Each named turn below is shown by a few rows before and after it. Which turns, in which order, take the first row of each later pair to the second? The first pair is answered.
A:
[ 10  20   9  48  -7   0 -31  10  19] => [-25  29  15   3 -15  16   6  27 -38]
[ -4   4  -9  -9 -11   1   5  -9 -24] => [ 14  -3 -13  -3  -5  -7  -5 -24  -4]
[ 5 -3  5 -4  5 -4  0 -6  1] => [ 3 -1  3  6  3 -2 -7  0  5]
Y:
[ 18  -4   1 -10   8 -11  -8  -7  12] => [ 11  -5  -4 -23  10  -7   3   1   1]
[  4  15   3   8   4  -9 -10 -10  16] => [-11  13  -1 -20   4  -5   9  -3  -7]
[ -9  19  16   2 -11   8  -1   5 -19] => [-17   7   3  13  -3  13  -6  23  -5]
J:
[ -4  -8 -22   3  11  -1  -4   8   1] => [ -4  -9 -22  -2  10  -2  -3   6   0]
[ 15 -14  -7 -16  10 -11   5 -17   9] => [  2  -4  -2  25   4  -2 -17  10  19]
[  0  15   6  27  -5   7 -19   8   6] => [-14  12   1 -13  -5  11   9   8 -24]
Pairs:
Between the rows of a pair lie 2 to 3 turns.
[-20  -8 -10  -4   2  10  14  23  -1] => [ 12 -14 -10  -4   8  -8   3 -15  25] | J then Y
[-13   8   2   8  -2  14   5  17 -26] => [ -2  15  15   7  -9   6   0   1 -27] | Y then Y
[  7  -9  -9 -15  13   0   5  -5   4] => [  9  -5  -4 -13  11  -5   5 -13   3] | Y then Y
[  8  27  17  -8 -10  -3  -4  -3 -28] => [  9 -10 -19 -33  15  -2   8  -2  -7] | Y then J
[  6  10  15  -8  -9 -10   4 -19 -14] => [ -7 -19 -17 -15  15   0   7   4   2] | Y then A
[ 11  -3   4 -11   9  -8   5 -21   3] => [ 12  -8  -2   1  12  -8  -3 -16  16] | Y then Y
[ 13  -6  -6   9  11 -11  -6  -5  18] => [-12   5  -1   2   4   5   5  22 -12] | A then Y then Y
[ 2  6  3 12 -7  5 -7 -4  8] => [-7 -1 -5  9 -2 10 -3  6  6] | Y then Y
[-15  -3 -26  11  10  14  -2  29  -3] => [ 18 -14 -28  -5  19  -4  -3 -14  18] | A then J
[ -2   6   7 -44 -10  -1  32   0 -41] => [-24  16  13  -6 -16  13  15  38 -41] | A then J then A
[  8 -12  -1  16   0   8 -10   4  18] => [  4 -10   0 -21  -1   8  14  -6  -6] | A then J
[ -8   2   4 -25  -5   1  18  -2 -19] => [  3  10  11  26 -10  -1 -17   5  11] | J then A
[  0   0   1 -25   3   2  21  -7 -12] => [-13  -1  -3 -16   2  10  19  13 -13] | A then J then J
[  4 -28 -21 -32  21   4  23 -13  -5] => [-14 -16 -12 -34  10  11  27   2 -29] | J then A then J
[  1  18  12  -2 -13  -2   6 -11 -15] => [  0  19  12  17 -12   1  -5  -4  -4] | A then J
[ 11   0  10 -12   0 -18  -8 -17  12] => [-17   5  11 -19  -5  -2   5  13 -14] | J then J
[ 29  -4 -17   5   9  -4  -8 -22  40] => [ 31   4 -12  17   4  -5 -15 -19  40] | Y then A
[  6  13  18 -14  -8  -8   3  -8  -9] => [ -5 -12 -11 -19   9   0   9  11   5] | Y then A
[-21  -9 -16  -5   3   3 -20  30 -13] => [-16  11   8  -7 -15  -2 -19  15 -30] | Y then J
[-17 -10  -1  23  -5   7  -3  26  -5] => [ -1   8  21   4 -19  -5   6  -9 -24] | Y then A
[  0 -20 -11   4  14  -5   9   0   8] => [ -1 -16  -4 -11  10  -6  18  -3  -6] | Y then Y
[-14   6   2  14   0   8  -8  24  -4] => [  3 -13 -10 -25  13  -1  10  -6   0] | A then J then Y
[  2 -11 -25   6  15  -4 -12  -1  29] => [-22  -2 -20 -21  11   8  12  13 -11] | A then A
[ 11 -14 -10 -11   6 -15   8 -21   0] => [-20  -4  -5   5   1   4   8  21 -20] | J then J
[ -2   6   9 -21  -4   1  12 -13 -28] => [ 17  -9   0  17   4  -7 -17 -19  18] | Y then J then Y
[ -4  13   2 -12  -9   5   7 -15 -13] => [-10  -5 -16 -17   3   7  11  -5  -1] | A then Y
[-18  -1 -20  20   7   8  -3  23  17] => [ -9  21   2 -19  -9  -2  19 -15 -22] | A then Y then Y
[-12  -9 -15   1  10   2  11  19  -1] => [  4 -13 -15   6  12  -6   3   0  16] | A then J
[  6   3   2  21  -1   0 -13  -1  10] => [ -1  12  12  17 -10   3  -7   1  -6] | Y then J then J
[ 10  10  16  35  -9  -1 -21   1   6] => [-11   4   5  31  -3  12 -16  27   1] | J then Y
[ 13   5   2  -9   0  -7  -6 -22   5] => [ 11  -4  -7   6   7  -3 -12 -10  18] | Y then Y
[  8 -12  -6  16   1  -3 -14  -4  25] => [-11 -11 -10 -23   3   4  17   4 -10] | J then A
[  0  -7   3 -46  -8  -8  23 -20 -24] => [-20  12  18 -21 -23   4  13   7 -40] | J then A then A
[ -8  13  17 -12  -9   1   7  -3 -29] => [ 15   5  12  23  -6  -9 -21 -14  11] | A then A
[ -7  -7 -13  20  -1  10  -7  12  12] => [-15   8   2  15 -12  12  -3  13  -7] | J then Y then A
[ 12   4   0  35  -2  -1 -22  -4  26] => [-17 -14 -23  12  12  16  -3  29  14] | Y then Y
[ -7  -4  -7  21   4  11 -20  25  -4] => [ 21 -16 -12  -7  13  -7 -13 -19   9] | J then J
[  4 -13 -11 -18  13  -5  26 -22  -1] => [-1  5  5 42  2  1 -6  1 14] | Y then Y then J
[-15   2   3  12  -3   2  -6  13  -6] => [-17   4   4   4  -4   3   1   9 -12] | Y then Y
[  1 -14 -14  12  15   5  -6   7  19] => [ -1 -17 -16 -14  20   4   6  -1   8] | J then J
[-27   6 -12 -14  -6  10  17   8 -18] => [  3  -6 -19  18   1  -4 -12 -10  30] | A then A
[  3   1   1  33   0  -1 -25   5  21] => [  7  22  24  18 -17  -4 -16 -13  -7] | Y then J then A
[ -8  -6  -3 -24   0   3  11  -6  -8] => [  5 -10  -4 -21   1  -2   7 -19   3] | A then Y
[ 16   4  14   4  -5  -2  -4 -15   2] => [ -7   3   6  -7  -3  12   8  11 -18] | A then Y
[ 12 -32 -14 -33   9   2   2 -16 -13] => [ -5 -27 -15  19   6  17 -26  26   3] | Y then J
[-17  10  18 -13 -11 -10   9   4 -13] => [ -6  14  25   6 -13 -14  -5  -4   2] | Y then Y
[ 12   9   4   0  -5 -10  -2 -15  -4] => [  5 -11 -18  -7   9  -3   4  -2   5] | Y then A
[  3  10 -16 -37  12 -12  13 -22   8] => [-18   2 -31   0  17   3  -4  23  26] | J then Y then Y
[ -9  -7  -6 -21   4   1  16   0 -10] => [ -3  16  16   0 -12  -2   3  -6 -16] | J then A then Y
[ 11  21  15  13  -9  -7  -6 -12  -3] => [ 16  -3  -6 -15   8  -9  11 -21   6] | Y then J
[-13 -15 -13   3   0  14  -7  22   7] => [  1  -8  -5  18  -5   9 -19  11  19] | Y then Y then Y
[-23   9   1  -2  -3  14  14  24 -24] => [ 16   3   5  31  -1  -7 -16  -8  24] | J then J
[ -1  -2  -6  25   1   5 -10  17  13] => [ 12  -7  -7 -20   7  -8  13 -20   1] | A then J
[ -6 -15 -15   8  11   5  -6  17  14] => [-11 -10  -8 -19   5   6  14   9 -12] | Y then Y
[-11 -18  -8   5   6  -1   2  10   0] => [-14   0   9   6  -5  -1   2   6 -16] | Y then A then Y
[-19  -5 -12 -21   1   8  17   6 -17] => [-19 -14 -22  -2   8  11   3  16   3] | Y then Y then Y
[ 10 -17  -7   6   0  -1 -17  -1  24] => [ 12   3  15  15 -14  -3 -22  -8  11] | Y then J
[ 18  -3   1  17  10  -6 -27  -8  28] => [  0  16  15  28  -3   3 -30  12   5] | Y then A then A
[ 22  12  14 -11 -13 -10  -8 -22   3] => [ 16  -2  -1  11   0  -4 -20  -1  29] | Y then Y
[-12   5 -17 -14  -5   0  24   5  -4] => [-13   0 -24   0   1   3  12  15  11] | Y then Y then Y
[-14  -1   0  18   3   8  -6  18   4] => [  6   6  11 -13  -2  -4   7 -20 -10] | J then Y then Y
[ 15 -10  -1  21   2 -10 -20 -13  29] => [ 19   4  14  20  -8 -12 -17 -22  15] | Y then J
[ 5  3  6 15 -8 -3 -5 -8  4] => [-6 -5 -4 15  0  2 -3  7  7] | Y then Y
[-22  13  -8  -6   2  10  15  21 -23] => [  4 -16 -31 -11  22  -3   8  -3  17] | J then Y
[-10 -12 -14 -18   5   4  13  12  -8] => [  2 -10 -10 -26   3  -3  14  -6 -10] | Y then J then J
[  9  27  29   9 -22  -5 -12 -10 -12] => [ -7 -13 -14 -40   9   3  19   2 -13] | J then Y then A
[-25  -2 -11 -16   0  11  15  27 -21] => [ 16  -7 -10 -30   4 -11  16 -27  -1] | Y then J then J
[-13  21  18 -15  -1   1  14  -2 -20] => [ 13   0   3   6  12 -11  -9 -17  28] | A then Y then Y
[ 11  12   9   9  -6  -9  -9 -15   4] => [ 15  -3  -4  -8   6 -10   0 -20  10] | Y then J
[-15  -6 -16 -16   8   8  11  16 -13] => [ -1   3  -2 -26   1  -2  13  -9 -19] | Y then A then J
[  2  11   6  22 -10  -2 -12   1   3] => [-12   5  -1  16  -4   6  -4  18  -5] | A then Y
[ -8 -17  -5 -21  -3   2   2 -14  -7] => [ -6 -11   2 -21  -7   1   0 -19 -11] | J then Y
[  3   6  11 -11  -9  -1   7 -13 -17] => [  8 -11  -5  14   3  -1 -11  -4  17] | A then Y then Y
[ 10 -19 -28  -5  25  11  -1  -5  13] => [ 20 -13 -21   4  20   5  -9 -16  18] | Y then Y then Y
[  4 -11 -14  18  -2 -11 -12  10  24] => [ 17   7  10  11 -17 -20 -12 -14   9] | Y then A
[ -4 -16 -33 -24   9  14   8   8  -2] => [ 12   3 -10 -35  -7   3  12 -22 -17] | Y then Y
[  8 -18 -16  -1  11  -7   7  -4  14] => [-13   7   4  14  -8   4   6  17 -16] | Y then A then A
[  4  -8  -5  18  11   6 -10  12  23] => [ -2 -16 -12 -22  16   5  15   4   4] | J then A
[  0 -26 -24  -8  17  -1   2  15  19] => [-11 -19 -20  -2  14   7   2  32  10] | J then A
[  3  -4  -5  26  -1   0 -17  -5  22] => [ -9 -10 -12 -25   4   5  17  -9  -9] | J then A
[-25   3  -3 -14  -2  28  17  21 -28] => [-20  -5 -11  20   4  30  -6  34   2] | A then A then J
